[[103 126 126]
 [133 122 130]
 [157 127 121]]
:
[[103 126]
 [133 122]]

[[123 140 123 138]
 [112 138 101 121]
 [113 138 117 135]
 [118 143 126 119]]
:
[[123 140]
 [112 138]]

[[128 128 137 119 127]
 [123 155 141 116 129]
 [123 157 154 114 134]]
:
[[128 128]
 [123 155]]

[[151 124 146 124]
 [124 151 113 124]]
:
[[151 124]
 [124 151]]

[[149 106 151 110]
 [146 147 124 141]
 [154 140 141 125]]
:
[[149 106]
 [146 147]]

[[149 118]
 [144 143]
 [145 134]
 [144 128]
 [144  99]]
:
[[149 118]
 [144 143]]

[[149 146 141 123]
 [101 138 139 123]
 [110 121 116 136]]
:
[[149 146]
 [101 138]]

[[147 124 143 146]
 [145 106 117 153]
 [126 125 132 131]]
:
[[147 124]
 [145 106]]
---
[[137 120]
 [140 104]
 [107 141]]
:
[[137 120]
 [107 141]]

[[134 121 127 103 118 130 120 132]
 [133 124 140 121 114 128 125 111]
 [125 132 131 137 129 126 131 123]
 [131 123 116 103 129 128 119 150]
 [124 134 129 140 133 130 132 126]
 [134 124 144 124 112 132 127 105]
 [124 133 126 137 134 126 131 130]
 [127 131 140 147 123 128 134 105]
 [133 122 127 107 121 130 121 133]
 [132 124 129 113 122 128 123 128]
 [129 129 136 135 121 127 129 114]
 [125 130 119 125 135 125 127 141]]
:
[[134 121 127 103 118 130 120 132]
 [125 132 131 137 129 126 131 123]
 [124 134 129 140 133 130 132 126]
 [124 133 126 137 134 126 131 130]
 [133 122 127 107 121 130 121 133]
 [129 129 136 135 121 127 129 114]]

[[135 139 156 144 140]
 [151 144 136 146 131]]
:
[[135 139 156 144 140]]

[[148 142 108 147]
 [133 128 113 143]
 [124 134 127 131]
 [138 124 103 137]
 [149 154 122 138]
 [139 149 139 128]
 [128 107 129 126]
 [109 118 140 137]
 [130 119 121 130]]
:
[[148 142 108 147]
 [124 134 127 131]
 [149 154 122 138]
 [128 107 129 126]
 [130 119 121 130]]

[[106 134 129 131 129 125 124 121 126 118 108 116 144 135 145 116]
 [150 127 109 141 134 125 125 130 122 108 149 130 121 117 124 127]]
:
[[106 134 129 131 129 125 124 121 126 118 108 116 144 135 145 116]]

[[106 136 103 129 121 125 145]
 [120 118 119 123 118 122 125]
 [136 125 137 132 128 138 124]
 [115 138 131 140 139 105 118]
 [113 137 110 138 119 114 105]
 [115 132 117 126 146 128 127]
 [128 129 136 126 134 103 124]
 [117 124 129 142 140 103 115]]
:
[[106 136 103 129 121 125 145]
 [136 125 137 132 128 138 124]
 [113 137 110 138 119 114 105]
 [128 129 136 126 134 103 124]]

[[111 145]
 [122 109]
 [119 109]
 [103 113]
 [142 135]
 [128 131]]
:
[[111 145]
 [119 109]
 [142 135]]

[[121 119 129 132 136 129 125 130 127 106 122 123 116 139]
 [141 136 107 127 136 128 116 114 140 106 134 103 109 135]
 [130 139 106 123 129 127 121 121 133 121 133 105 109 124]]
:
[[121 119 129 132 136 129 125 130 127 106 122 123 116 139]
 [130 139 106 123 129 127 121 121 133 121 133 105 109 124]]

[[121 138 110 120 128 135 121 128 144 127 117 126 120 116 131 133]
 [118 119 106 126 115 118 110 133 115 116 115 120 109 111 113 130]]
:
[[121 138 110 120 128 135 121 128 144 127 117 126 120 116 131 133]]
---
[[ 99 112 143  99 117 102 123 137 133 108 115 113 141 131 115 157]
 [130 127 144 119 111 106 108 157 114 127  99 144 153 134 118 142]
 [152 103 121 124 102 113  98 101 151 128 148 150 123 122 106 102]
 [125 139 148 146 149 114 129 124 117  99 142 105 143 106 154 103]
 [103 100 137 135 135 152 157 142 108 111 119 151 131 138 157 101]]
:
[[125 139 148 146 149 114 129 124 117  99 142 105 143 106 154 103]
 [130 127 144 119 111 106 108 157 114 127  99 144 153 134 118 142]
 [ 99 112 143  99 117 102 123 137 133 108 115 113 141 131 115 157]
 [152 103 121 124 102 113  98 101 151 128 148 150 123 122 106 102]
 [103 100 137 135 135 152 157 142 108 111 119 151 131 138 157 101]]

[[114 133 132 121 135 139 120 151 135 118 153]
 [135 126 125 126 118 125 134 117 118 132 111]
 [126 128 129 138 143 125 126 124 141 127 138]]
:
[[114 133 132 121 135 139 120 151 135 118 153]
 [126 128 129 138 143 125 126 124 141 127 138]
 [135 126 125 126 118 125 134 117 118 132 111]]

[[121 112 125 121 130 129 125 136 139 131]
 [121 138 125 122 140 125 112 128 129 135]
 [121 129 125 115 139 126 131 140 122 106]
 [121 141 125 142 122 125 131 111 134 132]
 [121 142 125 141 127 125 124 109 133 134]
 [121 111 125 121 137 131 123 133 135 136]
 [121 126 126 129 122 127 128 133 134 125]
 [121 113 125 122 128 128 126 137 140 130]
 [121 115 125 127 141 139 120 130 131 137]]
:
[[121 142 125 141 127 125 124 109 133 134]
 [121 141 125 142 122 125 131 111 134 132]
 [121 138 125 122 140 125 112 128 129 135]
 [121 129 125 115 139 126 131 140 122 106]
 [121 126 126 129 122 127 128 133 134 125]
 [121 115 125 127 141 139 120 130 131 137]
 [121 113 125 122 128 128 126 137 140 130]
 [121 112 125 121 130 129 125 136 139 131]
 [121 111 125 121 137 131 123 133 135 136]]

[[155 122 145 145 147 133]
 [117 125 130 108 137 112]
 [138 130 137 132 132 137]
 [113 143 102 108 122 133]]
:
[[113 143 102 108 122 133]
 [138 130 137 132 132 137]
 [117 125 130 108 137 112]
 [155 122 145 145 147 133]]

[[111 125 125 136 102 151 150]
 [130 137 129 118 126 119 118]
 [119 121 144 112 143 140  99]
 [119 155 145 132 155 124 142]]
:
[[119 155 145 132 155 124 142]
 [130 137 129 118 126 119 118]
 [111 125 125 136 102 151 150]
 [119 121 144 112 143 140  99]]

[[142 143 146 149]
 [119 120 119 121]
 [138 138 133 138]
 [150 148 145 145]]
:
[[150 148 145 145]
 [142 143 146 149]
 [138 138 133 138]
 [119 120 119 121]]

[[120 121 138]
 [123 123 136]
 [128 124 127]
 [115 128 135]
 [114 111 125]
 [138 115 124]
 [124 137 113]
 [138 106 123]
 [118 146 141]
 [114 108 132]
 [121 112 135]]
:
[[118 146 141]
 [124 137 113]
 [115 128 135]
 [128 124 127]
 [123 123 136]
 [120 121 138]
 [138 115 124]
 [121 112 135]
 [114 111 125]
 [114 108 132]
 [138 106 123]]
